Here are some points, one per row:
tensor([0.8, -0.3, 0.6, -1.5, -0.4, 2.0, 1.0, -1.6, 0.3, -0.3, 1.4,
        -0.6, -1.9, -0.1, 0.8, 0.9, -0.8, 0.3, 0.5, -0.4, -1.3, -0.8,
        -1.8, -0.6])
tensor([-1.0, -0.5, 0.8, 0.9, -1.7, 0.4, -0.3, -0.3, 1.5, -0.5, 0.1,
        -0.5, 0.2, 0.6, 1.9, 0.2, 0.7, 0.1, 1.4, 1.7, 0.6, -0.8,
        1.3, -1.3])
tensor([0.5, 1.2, 2.3, -0.4, 0.2, 1.4, -0.9, -0.2, 0.0, -2.2, 1.5,
        1.7, 0.1, 1.8, 0.7, -0.1, 0.2, -0.1, 0.8, -0.7, 0.5, -0.5,
        -0.9, 0.6])
tensor([-1.3, 1.0, 0.1, -1.7, 0.6, 0.1, -0.5, -0.1, 1.0, 0.0, 3.4,
        0.4, -1.2, -1.2, 1.1, 0.2, 0.4, 0.0, 0.4, -1.7, 0.7, 0.6,
        -0.4, 0.0])
tensor([-0.1, 0.8, 2.0, -0.4, -0.3, 1.4, 0.4, 0.5, 1.0, 0.1, 1.9,
        0.0, 0.4, 1.0, -0.9, -0.4, -0.1, -0.5, -0.4, 0.8, -0.6, -0.2,
        -1.2, 1.4])
tensor([-0.2, 0.5, 1.9, -0.8, 0.5, 0.4, -0.5, -1.1, 1.5, 0.2, 2.0,
        0.3, 0.1, 0.5, -0.1, 0.0, -1.0, -0.3, 1.2, 1.5, 0.1, 0.1,
        -2.6, 1.0])
tensor([2.4, 0.3, 0.8, -1.8, 0.2, -0.8, 0.1, -1.1, 0.2, -0.8, 0.4,
        1.6, 0.5, -1.0, -0.8, 0.6, 0.0, 0.6, 0.1, -0.4, 0.1, 1.9,
        -1.4, 0.7])
tensor([-0.2, 0.9, 0.5, 0.1, 1.2, 0.1, -0.5, -0.9, 2.8, -2.5, 0.8,
        1.0, 0.0, -0.7, 1.1, 0.1, 0.9, -1.6, -0.5, -0.8, -0.1, 0.6,
        -0.4, 1.3])
tensor([-1.8, 0.8, -0.7, 0.9, -0.4, 0.9, 0.5, -1.8, 0.4, 0.0, 0.7,
        0.3, -0.1, -0.5, -0.4, 0.9, -0.3, -1.9, -0.6, -1.4, 0.0, 0.1,
        -1.2, 0.3])
tensor([-0.3, -0.6, 2.0, 0.2, -0.2, 0.6, -0.1, 0.2, 0.1, -1.4, 1.6,
        2.2, -0.3, 1.1, -0.1, -0.3, 0.9, -0.8, -0.5, 1.3, -0.2, 1.7,
        -0.6, 1.2])
tensor([0.9, -1.3, 0.7, 0.2, -0.7, -0.1, -1.4, -0.2, 1.2, -0.3, 0.8,
        0.3, 0.2, -1.1, 0.7, -1.5, -1.5, -0.1, -2.4, -0.9, 0.6, -1.0,
        -2.1, 0.9])
tensor([-1.0, -1.8, 1.2, -1.7, 1.2, 0.8, -1.0, 0.3, -0.4, -0.8, -0.7,
        0.9, -0.3, 0.4, 0.7, 1.1, 0.2, -2.4, 0.4, -1.7, -1.1, -0.7,
        -0.5, 0.1])
tensor([0.5, 0.3, 0.2, 0.4, 1.2, 0.2, -0.5, 1.0, -0.5, 0.7, 0.4,
        0.1, 0.4, 1.2, -0.9, -0.3, -0.6, 1.0, 0.4, 1.4, 0.4, -0.1,
        1.1, 1.1])
tensor([-0.4, 0.9, 0.9, -0.9, -1.1, 0.2, 0.0, 0.8, 1.2, 0.6, 0.4,
        2.9, -0.3, -0.8, 1.2, 0.0, -0.6, 1.4, -1.3, -1.7, -2.3, 1.4,
        -0.8, 0.8])
tensor([0.6, -2.3, 0.9, 0.1, 0.4, 1.3, 0.6, -0.3, 0.8, -2.1, 1.1,
        1.1, -0.2, -0.7, 1.2, -0.8, 0.9, -1.4, 0.8, -0.8, 0.5, -1.2,
        -0.8, 0.0])
tensor([0.4, 0.3, 0.7, -1.0, 0.8, 0.6, 1.0, -0.2, 1.1, 0.3, -1.5,
        0.1, -1.7, -0.2, 1.0, -0.6, 0.8, -2.5, -0.2, 0.5, -1.4, 1.0,
        -2.1, -1.0])
tensor([0.6, -0.8, 1.2, -0.7, 1.2, 1.6, -0.2, 0.4, 0.4, -1.0, 1.7,
        -0.2, -0.9, -1.7, -0.2, 1.2, 0.8, 0.1, -1.4, -1.2, -1.0, -1.3,
        -0.5, -0.2])
tensor([0.8, 0.7, 0.0, -0.3, -1.9, 0.7, -0.2, 0.5, 1.4, -2.4, 1.8,
        0.4, 0.0, 1.9, 0.1, 0.1, 1.4, 0.0, -0.7, 0.2, -0.4, 0.2,
        -1.8, -0.2])
tensor([1.8, -0.5, -0.6, 0.5, -1.5, 0.7, 0.2, -1.3, -0.3, 0.4, 0.2,
        2.7, 0.4, -2.0, -1.2, 0.7, 1.0, -0.2, 0.9, 0.2, 0.5, 1.0,
        -1.2, 1.4])
tensor([0.0, 0.6, 2.6, -0.3, -0.6, -0.4, -0.1, 0.7, 1.7, -0.4, 2.2,
        0.9, 0.2, -0.6, -1.0, 0.9, 0.5, -1.9, 1.0, 0.3, -1.4, -1.2,
        -2.6, 0.1])
tensor([0.2, -0.1, -1.3, -3.3, 0.7, 0.8, 0.1, 0.8, 1.8, 0.2, -0.3,
        0.4, 0.8, -0.9, 0.5, 1.0, 1.2, -0.6, 1.0, 0.6, 0.7, 0.3,
        -1.3, -0.3])
tensor([0.7, 0.7, -1.1, -0.5, 0.7, 0.3, 0.9, -0.3, 0.3, -1.5, 2.8,
        1.0, 0.5, 0.4, -0.1, 0.7, 0.0, -1.4, -0.8, -1.5, -0.6, -0.6,
        -0.1, -1.5])
tensor([-0.7, 0.9, 0.7, -0.5, 0.8, -0.2, 0.7, -0.2, 1.3, -2.7, -0.3,
        -0.2, -1.7, -2.3, 0.9, -0.4, 0.6, 0.3, -0.3, 0.3, 0.9, -0.1,
        -2.1, 0.8])
tensor([0.1, -1.4, 0.8, -1.6, 0.5, -1.0, -0.1, -1.8, 1.6, -2.4, -0.2,
        -1.3, 1.2, -1.2, -0.5, 0.6, -1.1, -0.1, 0.6, 0.2, -1.5, 0.6,
        -0.5, 0.9])
tensor([-0.4, 0.7, 0.1, -1.9, -0.5, 1.1, -0.2, 0.5, -0.2, -1.8, 0.3,
        -0.6, 1.4, -1.4, -1.8, -1.8, 0.9, -1.9, -0.4, -1.3, -0.4, 0.5,
        -0.5, 0.4])
tensor([1.4, -0.4, 1.5, -1.7, -1.3, 0.9, 0.1, -0.1, -0.6, -0.2, 1.5,
        -1.4, -2.0, 0.1, 0.1, 0.2, -0.9, -2.3, -1.2, 1.1, 0.8, 0.7,
        0.8, 0.2])
tensor([0.0, -0.8, -0.3, 1.3, 1.7, 0.2, 2.2, -0.1, 0.9, -0.9, 1.3,
        1.4, 0.0, -0.8, 1.6, -0.9, -1.5, -1.0, -0.2, 0.0, -0.9, 0.4,
        -1.5, -0.6])
tensor([0.8, 0.5, 1.0, -1.7, -1.1, -0.7, 0.6, -1.9, 0.8, -0.5, -0.7,
        0.8, -0.3, 0.7, 0.9, 0.3, 1.2, -1.1, 0.1, -1.9, -0.2, 0.9,
        -0.5, 0.3])
tensor([-0.6, -1.2, 0.0, -0.9, -0.8, 1.7, 0.1, -0.6, 2.8, 0.1, 1.8,
        -0.3, 0.4, 0.2, 1.2, 0.3, 1.3, -0.7, -1.3, -0.3, -0.7, 1.1,
        -0.9, 1.9])
tensor([0.2, 1.4, 0.6, -1.6, -1.5, 1.1, 0.2, -1.4, 0.4, -2.2, 0.1,
        0.7, -1.2, -1.2, 0.3, 0.7, -1.5, -0.5, 0.4, 0.0, -2.1, 0.1,
        -0.4, 0.0])
tensor([-0.6, 0.1, 0.6, -0.1, 0.2, 1.9, -0.6, -2.9, 2.9, 0.0, 1.3,
        -0.2, 0.0, 0.1, 0.1, 0.1, -1.1, -1.6, 0.3, -1.4, 0.6, 0.8,
        0.1, 2.2])
tensor([0.0, 1.2, 0.5, -0.5, 0.3, 1.5, -2.2, -0.5, -1.1, -0.8, 2.1,
        0.2, 0.9, -2.3, 3.2, 1.2, 0.8, -1.3, -1.0, 1.4, 0.3, 0.5,
        -1.4, 0.2])
tensor([0.0, 0.8, 2.2, 0.4, -1.4, -0.8, 0.7, 0.4, 0.6, 0.2, 1.5,
        -0.5, 0.2, -1.2, 0.9, 0.0, 0.3, -2.8, 0.9, -0.5, 0.6, 1.0,
        0.2, 0.0])
tensor([-0.3, -0.2, -1.2, -2.2, -0.4, -0.2, -1.7, -0.1, 1.2, -1.1, 2.6,
        1.0, -0.6, -0.6, 1.0, -1.8, -1.6, -1.6, 0.8, 0.3, -0.5, -0.7,
        0.0, -0.3])
tensor([-1.4, -1.9, 1.1, -2.3, -0.5, 2.3, 0.8, 0.2, 0.3, -0.9, 0.5,
        1.2, 0.9, -0.3, 0.8, 1.0, -0.9, -0.5, -0.5, -0.4, -1.1, 0.7,
        -0.6, -0.2])
tensor([1.1, 1.3, -0.4, -2.2, -1.8, 0.5, 0.7, 0.5, 0.9, 0.7, -0.2,
        2.2, 0.6, -0.5, 1.4, -0.1, 0.8, -1.1, 0.8, -0.4, -0.4, -1.1,
        -0.9, 2.1])
tensor([-1.4, 0.2, 1.6, -0.8, -1.0, 0.3, 0.2, 0.4, -0.4, -0.6, 1.5,
        -1.1, 1.2, 0.0, 0.6, 0.1, -0.1, 0.2, 0.8, -1.6, 0.9, 1.1,
        -3.2, -0.4])
tensor([0.4, -0.2, 2.2, 0.2, -1.1, 0.1, 0.0, 0.1, 1.5, -0.3, 1.6,
        -0.3, -0.1, -1.0, 1.1, 0.8, 0.6, -0.3, -0.7, 0.7, 0.8, 1.2,
        1.7, -0.9])
tensor([-1.2, 0.6, 0.4, -0.6, 0.2, 2.1, -1.6, -2.0, -0.3, 0.3, -0.1,
        1.4, -0.8, -1.2, -0.9, -1.4, 0.9, -0.5, 0.3, -0.2, -1.3, 1.4,
        -0.8, -2.1])
tensor([0.4, -1.3, -1.0, -1.5, 1.3, -0.1, 0.2, -0.7, 0.6, -0.2, 3.1,
        0.5, -1.3, 0.0, 0.5, 0.4, 1.2, -0.8, 0.5, -0.5, -0.2, 0.6,
        -1.0, 0.2])
Along one direction, these points spread out more than along any other. Take the direction at right angles to it along which they spread out most. Then take the direction at right angles to both along which they spread out most. Go by this last direction. Where along it does each point below lie, from 0 to 99? The average is 50, and the first point in the table lies past the average. One standard deviation of the points above along it is 16.
tensor([0.5, 0.4, 0.5, -1.2, 0.1, 2.0, 0.3, -0.1, 2.5, -1.4, 0.6,
        -0.5, -0.9, -0.6, -0.2, -1.1, 0.9, -0.8, -1.4, -0.1, -0.4, 1.2,
        -1.4, 0.5]) 46
tensor([0.4, -0.8, -0.7, -0.1, 1.1, 1.2, 2.5, -0.6, -0.5, -0.5, 2.5,
        0.3, 1.0, -0.1, 1.7, 0.1, -0.1, -0.8, -0.2, -0.3, -1.2, 0.4,
        -1.3, 0.7]) 34
tensor([-1.5, -0.1, 0.9, -0.5, -0.2, 0.0, -0.8, 0.4, 0.7, -0.4, 1.9,
        1.5, -1.6, 0.6, -1.1, 0.5, 0.9, -0.8, 0.6, 1.2, -0.3, 1.0,
        -2.4, 0.9]) 36
tensor([0.7, -0.8, 0.1, -0.1, -0.4, 0.0, -2.1, -0.5, 0.3, -0.2, 0.5,
        -0.7, -2.0, 0.0, 1.2, 0.0, 0.4, -0.8, 0.6, -2.3, 0.1, 0.4,
        -1.9, 2.1]) 42
tensor([-1.2, 0.7, -0.9, -0.6, -0.7, 0.6, 0.1, -1.5, 0.9, -0.8, 0.3,
        0.9, -0.3, 0.0, -0.4, 0.8, -0.2, -1.8, -2.6, 0.3, 0.7, -1.9,
        -0.9, 1.5]) 43
tensor([0.5, 0.5, -0.3, -0.3, -2.0, 1.7, -0.8, 1.3, 0.6, -2.7, 1.3,
        0.5, -0.7, 0.1, 0.4, 0.2, -1.6, -1.5, 1.4, -0.6, 0.4, 1.7,
        -1.9, 0.3]) 45
tensor([0.7, -0.7, -0.1, 0.3, -0.3, -0.4, -1.8, 0.2, 2.2, -0.1, 0.0,
        -0.4, 0.6, -0.1, 0.2, 0.6, 0.3, -0.9, -0.5, -1.4, -1.2, 0.3,
        -2.1, -1.3]) 47
tensor([-1.0, -0.6, -0.6, -0.4, -1.7, -0.7, -0.3, -1.8, -0.4, -1.7, 1.0,
        -1.1, -0.5, -0.2, 0.7, -0.1, 1.1, 0.4, -0.3, 0.1, -1.7, 0.3,
        -1.7, 1.9]) 46
tensor([-0.2, 0.6, 0.9, -0.4, -0.8, -0.7, -0.8, -0.8, -0.2, -0.7, 2.4,
        -0.5, -0.1, -0.3, 1.6, -1.9, 0.9, -1.9, 0.4, 0.6, -2.1, 0.5,
        0.1, 0.2]) 60
tensor([1.0, 0.7, 1.1, -1.6, -0.1, 2.0, 0.2, -1.5, 0.9, 0.3, 0.4,
        0.8, 1.1, -0.9, 0.2, -2.1, 1.0, 0.0, 0.7, -0.2, -0.6, -1.2,
        -1.7, -0.2]) 49
tensor([-0.9, 0.2, 1.3, -2.5, -0.5, -1.1, -0.3, -1.1, 0.2, -0.9, 0.7,
        0.3, 0.7, 1.7, 0.8, 0.1, -0.9, -0.9, -1.4, 0.4, 1.0, 1.0,
        -2.5, -0.8]) 50
tensor([0.0, 1.4, 0.8, 0.6, 1.7, 0.8, 0.0, 1.2, -0.4, 0.1, 0.1,
        -0.3, -0.5, 1.6, 0.1, -0.1, 0.0, 0.7, 0.7, 0.5, -0.5, 0.3,
        0.7, 1.7]) 53
tensor([-1.8, -1.9, 0.7, -1.7, -0.7, 0.1, 1.6, 0.1, 0.4, -0.8, 1.0,
        1.1, -1.5, -1.2, -0.1, -1.7, 0.8, 0.1, -0.3, -0.8, 0.8, -0.1,
        -0.4, -0.1]) 55
